0: [ 80 114 126 157 153 167 141 115  98 138 139 101 135 111 169  73]
1: [183 131 100 172 205 168 122 124 119 134  84 128  56 156  93  62]
2: [134 109 136  75 105 155  97 139  61 137 187 148 160  95  99 255]
3: [ 87 132 159 117  86 133 149 155 192 114 136 147 173 116 149 129]
4: [ 86 132 165 114 103 105 164 135 104  92 101  93 152 150 174  70]
5: [ 59 110 118  72  90 150 124 179 125 134 207  93 130 106 123 129]
6: [ 66  98 130 137 167 155 132  91  69 133 114 109  90 145 165  58]
7: [140 142 130  95  47  83 129 130 125 132 159 153 160 159 174 143]
8: [157 202  86 212 126 101  88 130 159 117 155 157 170 123 169 136]
9: [108 101 156  89 114 183 147 150 146 150 138 155 105 126  82 120]
10: [ 95 128 153 109  92 124 153 152 189 120 119 150 175 128 142 135]
11: [ 78 102 138 142 153 160 111 171 120  81 106 153  51 114 101  96]
12: [170 168  94 139 139 103 117 130 155 131 139 117 126 154  99 114]
13: [115  96 159  78 114 179 147 147 136 138 131 159 111 132  82 125]
14: [115 124 131 124 117  97 124 115 106  71 111 239 122 142 122 171]
15: [187 171  98 190 130 112 109 129 145 144 121 132 146 125 174 109]
16: [126 129 130 116  97  36 121 120 168 153 130 122 159 125 191 147]
17: [ 90 111 136 104 133 164 148 118  67 131 159  93 107 140 141  84]
18: [ 98  84 153 125 138 165 124 144  61  78 112 178 129  80 132 220]
19: [127 158 111 147 133 119  91 127 194 178 180 121 136  87 107 168]
20: [ 98  97 145  69 106 161 141 139 135 122 133 168 105 146  90 126]
21: [184 151 119 138 137  78 147 134 131  99  75 131 105 175 113  82]
22: [ 45 108 115  84  82 167 123 161 140 138 218  94 138 108 138 117]
23: [132 154 119 106  93  36 145  86 129 102 110 139 163 191 161 100]
24: [141  98 139  98 134 128 153 123  43 111  96 105 113 134 143 122]
25: [ 90  96 143  57  93 108 113 134 168 187 172  97  93 119 134 130]
26: [182 141 122 130  99  95 128 149 168 152 134 148 143 112 123 171]
27: [181 149 142 132 118  87 155 148 180 111  75 142 119 152 109  97]
28: [150 172  91 148 138 108 144 118 166 128 138 111 156 167 106  83]
29: [157 148 131  85 130  93 102  73 215 251 172  16 190 112 128 164]
30: [ 88  97 139 112 132 146 113 137 185 191 144  88  96 104 127  95]
31: [ 65 136 121  91  74 110 144 145  57 108 189  97 147 157 193  76]
32: [150 135 140 194 145 164 150 142 146  59  63 203 127 135 116 112]
33: [ 89 127  98 119 148 186 103 163  32 137 195  82  89 105 119 109]
34: [163 179 107 199 168 105  68 143 186 154 121 124 123  96 107 160]
35: [163 137  94  75 132  82  91  86 135 169 152  85 109 148  73 151]
36: [103 108 138  86 135 152 100 136  91 143 161 134  91 126 113 130]
37: [105 100 155  84 113 177 147 143 131 135 141 171 112 127  81 129]
38: [179 157 104 178 105  94 125 114 157 125 124 175 165 133 173 133]
39: [173 131 100 177 208 164 113 122 128 142 102 129  56 148  99  52]
40: [162 193  86 212 122 109  92 130 153 120 149 157 167 122 170 151]
41: [176 178 105 207 168  97  84 145 176 149 113 122 127  98 110 151]
42: [ 46  83 156 114 108 126 152  95 123  97 107 168 115 157 185  60]
43: [166 142 125 131 113  63 126 105 126 133  98 162 139 160 180 113]
44: [ 67  88 143 102 147 158 142 113  99 157 135  82 100 131 149  74]
45: [ 52 111 116  62  82 165 124 158 136 149 220  90 129 117 130 123]
46: [146 141 135 191 136 152 156 145 147  67  69 182 134 136 135 110]
47: [191 176  98 170 133 131 129 151 126 105 108 130 138 157 132 103]
48: [ 47  51 162  23 118 163 141 148  95  96 131 148  44 136  68 117]
49: [128 143 128 169 170  95 106 115 181 118  81 163 109 119 118 127]
50: [158 112 110 136 146 161 121  97  62 167 145  91 151 101 159 152]
51: [137  59 151 102 145 180 148 127   8  94 103 175  63 123  79 154]
52: [152 207  82 214 121 109  83 135 151 110 150 151 179 121 171 139]
53: [159 170 108 137 121  84 111 129 135 109 131 154 133 143 111 134]
54: [160 166 110 192 173 107  82 143 175 138 106 119 120  97 100 149]
55: [ 64 105 161  99 103 147 138 167  48  97 145 134 127 114 153 140]
56: [152 109 150 177 134 127 151 112 248 158  74 175 140  97 137 138]
57: [175 106  92 114 185 188 105 124  21 175 157  54  82 117 105 127]
58: [113 128 148 142 128 156 119 179  34  72 106 130  88 124 127 123]
59: [138 125 121  63  66 104 165  99 149 175 175 116 157 176 146  91]
60: [147 136 138 185 143 156 151 139 166  90  73 183 143 131 129 107]
61: [101 100 132 156 150 156 135 118  96 132 141 106 164  92 183 158]
62: [125 122 137  88  71 137 154 140 137 109 151 173 131 166 110 111]
63: [ 79 129 146 143 108 145 161  90 123 127 142 113 181 134 198  92]
64: [178 138 114 106 178 122  77  87 120 221 150  48 132 117 120 157]
65: [ 80 113 160 131 115 107 134 151 110  56  69 164  86 141 146  81]
66: [157 167 103 123 113  72 109 122 157 167 163  92 153 131 115 153]
67: [115  62 163  80 152 152 148 114  37 107  90 147  95 125 108 159]
68: [ 99 113 168 141 137 125 138 109 113 126  90 109 131 123 159  99]
69: [126 151 150 164  95 101 128 173 188  69 120 208 172  78 102 213]
70: [135 150 122 168 154  99 113 120 170 124 109 137 118 125 128 120]
71: [179 142 132 134  88  89 136 144 172 145 134 145 156 117 132 176]
72: [ 82 134 163 120  84 132 141 151 199 118 129 154 184 112 139 133]
73: [123 161  94 186 157 175 100 136 153 156 158  95 144 128 159  73]
74: [ 89 101 147  61  77  99 114 142 154 169 169 112 106 120 128 131]
75: [ 84 125 170 120 109 112 171 119 104  89  87 109 138 154 164  59]
76: [158 169 105 200 163 108  81 147 186 139 121 140 111  96  91 159]
77: [160 168  75 169 144 112 104  98 162 175 163 114 130 135 129 108]
78: [172 214  84 216 123  90  87 141 165 117 139 153 182 117 156 152]
79: [ 72 105 145 122 154 152 142 111  85 146 126  86 107 138 164  82]

[ 87 108 168 110 110 110 138 154 106  66  65 166  90 142 125  88] 65 75
[ 57 138 120  87  73 101 152 157  60 100 176  94 142 157 186  71] 31 4
[163 179  70 180 153 126  95  98 163 184 172 112 133 139 136  98] 77 73
[155 116 128 127 140 145 119 106  53 145 140 109 139 110 153 161] 50 61
[105 112 120 109 133 114 115  91 103  71 119 181 114 159 107 163] 14 20
[141 161 112 140 134 110  87 144 191 168 176 115 136  89 111 173] 19 66
[135 155 107 126 138 122  87 148 190 175 177 107 126  92  95 184] 19 66
[197 176 100 186 133 132 134 145 133 105 108 141 131 147 125  93] 47 15
[167 114 119 133 144 150 118 103  44 149 145  98 137 109 151 158] 50 61
[120  63 156  75 145 142 150 110  36 109  93 137  93 134 112 168] 67 24
[191 144 120 137 135  85 146 133 130  97  74 143  95 170 113  89] 21 27
[ 91  83 153 134 149 162 121 141  69  87 114 178 125  70 127 224] 18 67
[ 78 108 162 120 115 115 134 155 114  71  73 161  92 145 140  89] 65 75
[194 167  89 194 135 114 102 120 141 143 125 143 135 126 168 107] 15 38
[130 156 115 139 135 119  90 146 179 164 163 125 129  91 102 175] 19 26
[158 180  76 157 142 115  88  92 168 180 176 112 142 135 128 112] 77 12
[146 166  78 184 160 115  91 100 166 167 167 120 150 123 143 126] 77 15
[ 53 140 131  83  78 111 145 163  61  96 179  88 137 162 176  77] 31 4
[154 117 113 102 173 146  98  62 151 217 157  79 132 118  99 163] 64 35
[135 112 140  67  92 144  98 128  81 131 185 151 165  92 106 255] 2 18
[161 111 118 128 143 152 121 104  43 146 144  97 144 108 151 152] 50 61
[170 111  96 128 187 189 111 133  29 175 159  57  74 109  97 130] 57 33
[ 96  88 163 130 137 161 124 151  54  86 112 168 121  76 127 215] 18 67
[ 83 108 158 125 120 113 144 148 120  64  64 163  89 139 129  73] 65 75
[164 114 126 143 147 158 140 112  81 142 119  93 145 107 126 144] 50 61
[165 117 129 142 148 155 137 114  91 147 113  92 142 107 132 150] 50 61
[ 75 101 138 142 154 166 105 180 102  71 105 161  49 115 102 110] 11 58
[120 129 138  89  80 141 161 140 140 118 135 178 144 165 117 111] 62 20
[ 93 122 172 125 122 117 146 116 113 124  87 113 131 126 164 101] 68 75
[ 97  76 158 142 152 178 125 140  57  71 109 184 119  78 129 218] 18 67
[100  87 151 130 147 171 115 145  55  79 114 179 130  79 133 225] 18 67
[174 113 126 134 157 160 147 113  82 152 123  81 142 111 120 144] 50 24
[186 167 102 198 140 104 107 116 142 147 118 134 144 135 177 104] 15 38
[177 139 122 136 145  78 150 127 132  95  74 136  94 177 113  89] 21 27
[127  74 159  83 137 151 151 111  36 107  91 155  99 127 118 159] 67 51
[130 100 139 102 133 133 149 135  38 106 105 103 111 140 140 122] 24 17
[153 115 117 114 137 136 104 133  29 158 155  78 125 107 158 150] 50 24
[ 88  85 156 121 137 160 123 144  51  76 110 174 119  78 140 221] 18 67
[177 118 136 143 155 148 155 110  91 154 107  88 153 117 137 145] 50 24
[181 105 103 122 185 195 115 128  24 172 161  54  78 123  99 117] 57 33
[153 107 128 115 139 149 119 104  55 143 153  89 137 110 154 153] 50 61
[131 155 122  97  88  34 144  88 133 102 117 150 167 189 163 111] 23 43
